128 stands for zero in the data rows.
Some points, one per row:
[110 132 126 113 205 136 155 171 135 124 113 120 146  85 174 123 134 162]
[155 160 132 160 136 135 106 117 192 120  84  67  75 150  97  93  82  83]
[127 129  83 122 134 155 147 160 115 131 128 123 123 113 175 151 142 158]
[157 172 128 121 104 166 115 118 176 139  96  74  87 197  93  96 115  87]
[134 114 106 120 182 141 121 106 102 118 168 135 132 145  92 158 129 137]
[165 164 163 167 105 103 123 125 185 112  88  68  77 140  85  83  96  95]
[113 129 114 121 126 127 162 141  79 112 176 151 165 103  97 169 161 181]
[122 103  80 129 163 156 160 106 134 147 164 177 113 145 158 142 121  86]
[113 154 180 152 113 114 143 169 147 131  88 100 131  97 126  91 102 132]
[135 155 172 119 127 122 156 155 155 118  97 117 136 110 146 121 183 140]
[153 107  94 117 177 184 142 129 166 140 104 110 116 118 154 150  95  87]
[ 94  89  84 123 157 142 113  70  85 176 192 168 130 143 206 141 116  88]
[ 98  87  85 118 106 145 154 131 162 124 117 111 100 136  93 107 111  90]
[153 173 132 120 117 121 121 124 151 120 108 118 119 146  93  92  85  75]
[110  96 102 118 180 178 145  89 125 154 186 153 114 140 207 138 106  80]
[148 164 153 127 150 138 191 156 123 136 100  99 116 111 133 128 159 134]
[151  79  86 112 115 128  66  37  84 131 220 156 110 154 165 153 114  74]
[197 160 191 157 114  81  99 141 161 119  96  79  96 142  88 117 119  76]
[132 150 165 151 119 130 148 170 174 154  95  66  84 100  95  87 103 143]
[113 128 139 119 114 135 152 151 146 121 108 133 136 134 113 137 108 148]
[115 104 102 115 118 134 134 157  85 120 125 167 128  65 171 185 200 186]
[150 169 177 148 121 115 135 173 178 121  88  82 100 124 109  92  92 107]
[155 158 179 171 127  89  73 120 170 128  93  66  82 140 102  82  88  83]
[142 111  90 121 111 158 100  69  86 114 202 152 130 118 223 225 190 185]
[ 90 149 193 122 113  90  89 152  87 119  94 103 136  53  89  96 115 188]
[124 138 134 116 108 119 142 164 115 124 109 155 156 101  98 133 150 178]
[134 146 127 132 142 147 152 158 216 119 125  63  60 132  95  84 117  84]
[113 147 113 115 163  99 145 100 108 120 137 188 170 131 113  99 121 111]
[ 85 143 148 111 113  78 140 140 113 191 118 149 162 121 110  99 141 136]
[144  99  84 110 172 148 106  66 104 126 187 169 120 138 172 177 138 112]
[144 153 171 119 106  99 110 149  79 112 106 122 157  74 156 147 157 227]
[146 181 158 115 109  96 115 126 132 118 123 113 157 151  91 127  88  90]
[128  93  93 119 171 156 160 149 148 117 112 111 131 127 127 114 124 106]
[176 136 130 132 118 135 115 139 155 124 101  87  95 148 139 122  91 101]
[149 115 112 125 107 169 137 150 147 137 139 108 126 170 109 118  95 135]
[162 137 130 114 109 131 142 123 106 114 120 129 147 167  93 155 135 227]
Then 14 other points, each followed by its number:
[154 155 199 128 104  78 115 153 131 124  86 111 159 126  98  95 105 150] 0
[145 120 147 134 139 174 134 151 191 135  81  69  70 109 134  97  96  67] 1
[ 95 133  99 134 131 125 190 128 109 123 132 153 165 104 169 163 190 185] 2
[140 122  95 156 131 164 132 127 111 111 156 143 138 148  92 134 112 127] 3
[169 149 170 242 108  48  60  48 156 118  79 136  33 132  91 102  84  74] 4
[107  64  75 126 157 180 121  98 122 135 167 119 103 137 178 171 117  97] 5
[ 92  72  93 122 179 171 164 128 125 141 226 134 127 156 189 136 112 113] 6
[122 138 126 120 134 100 156  99 108 112 141 162 159 116 123 147 156 156] 7
[174 126 129 122 120 146 115 126 137 135 124 130 125 169  92 114 107 121] 8
[109 107  81 141 124 139 169  79  81 119 164 166 129  99 208 205 177 148] 9
[164 118 131 115 121 141  99 147 153 113 125  90 108 137 118  87  86  75] 10
[149  99  85 113 111 115 115  63 155 150 203 190 160 145 136 125 112  99] 11
[153 152 203 112 114  69 100 145  87 113  83  91 162 109 126 101 115 182] 12
[ 98 111  77 134 139 138 170 172 106 128 138 143 107  73 201 206 190 156] 13
Which two of these numbered points are nearest to each point below, looking only along the 5 directions in which the first points spread most? Their numbers follow each, nearest first.
[134  91  78 116 137 151 109  92 107 151 213 153 136 133 201 173 145 100] > 5 6
[ 78  90  90 115 109  97 145 111  97 114 159 164 149 113 103 172 171 161] > 7 2
[155 129 100 138 105 105  93  48  84 164 201 163 129 150 142 140 114  97] > 11 3
[138 118 102 110 151 150 141 137 157 121 161 145 135 138 203 152 130 126] > 5 6
[ 54  46 117 121 218 162 132 122 187 140  91  74  42  98 184 117  90  77] > 1 5
[124 133 133 124 129 121 117 133 164 116  93 107  96 147  94  86  89  84] > 10 8
[149 151 193 187 111  62  65 115 173 166  89  71  83 141 101  81  93  69] > 4 10
[109  92 121 112 105 160 125 115 116 113 136 120 117 179  92 149 115 137] > 3 8
Now 14 new points, numbered from 0 again:
[ 70 112 112 141 106  74 140 160 108 120 110 154 174 119  87  94 128 148] 0
[120 154 130 115 147 152 159 145 137 120 130 143 169 148 125 120  95  95] 1
[132 119 133 122 109 130 121 130 214 114 100  86 105 192  86  94  97  93] 2
[183 151 160 146 122 119 122 161 183 118 105  69  89 141  94 122  98  72] 3
[164 166 167 143 174 123 121 153 176 127  88  69 137 135  96 111  83 114] 4
[102 112 130 115 151 152 127 101  95 129 150 183 132  82 174 189 198 179] 5
[153 188 191 203 121  60  52 114 189 114  83  70  53 122  94  87 127  90] 6
[151 130  96 116 144 131  94 103  88 129 175 164 162 133 128 186 149 155] 7
[ 64 145 147 149 127 102 122 155 131 130  92 120 196 132 102  85 119 148] 8
[143 168 208 111 116  78 145 136  83 113 117 111 129  87 134 105 181 189] 9
[154 157 168 138 107  96  87 158 149 142 108  82 131 143  85  86  88  86] 10
[ 59  47  75 111 210 161 129 110 125 188 168 162 113 143 208 130  97  84] 11
[139 149 131 111 136 128 113 104  81 162 165 192 147 137 126 114 123 107] 12
[148 136 111 117 109 145 120 109  89 134 164 179 182 132 140  92 103 118] 13
Which two of these numbered points are nearest to each point below, looking only along the 5 directions in which the first points spread most? Their numbers follow each, nearest first.
[163 131 163 138 112 133 132 147 182 114  85  63  69 123  94  93  88 105] > 3 4
[133 144 162 152 113  72 103 152  78 142  82 104 133  64  93 124 160 230] > 9 8
[128 183 146 153 108 123 159 149 207 131  90  79  89 122  88  83  85  76] > 4 3
[160 146 146 133 119 146 118 148 154 120 192 111  97 147  86  89 111  75] > 2 3
[158 108  91 130 121 134 100  82  80 126 182 193 141 127 153 213 164 174] > 7 5
[129 154 177 112 106  84 112 180 127 169  98 141 151 135  94 115 115 125] > 8 0
[147 144 124 168 112 136 160 118 144 119 108 111 111 173 118 118 120 115] > 2 1
[137 107 134 118 139 172 141 127  96 125 143 151 137  98 199 179 187 179] > 5 7
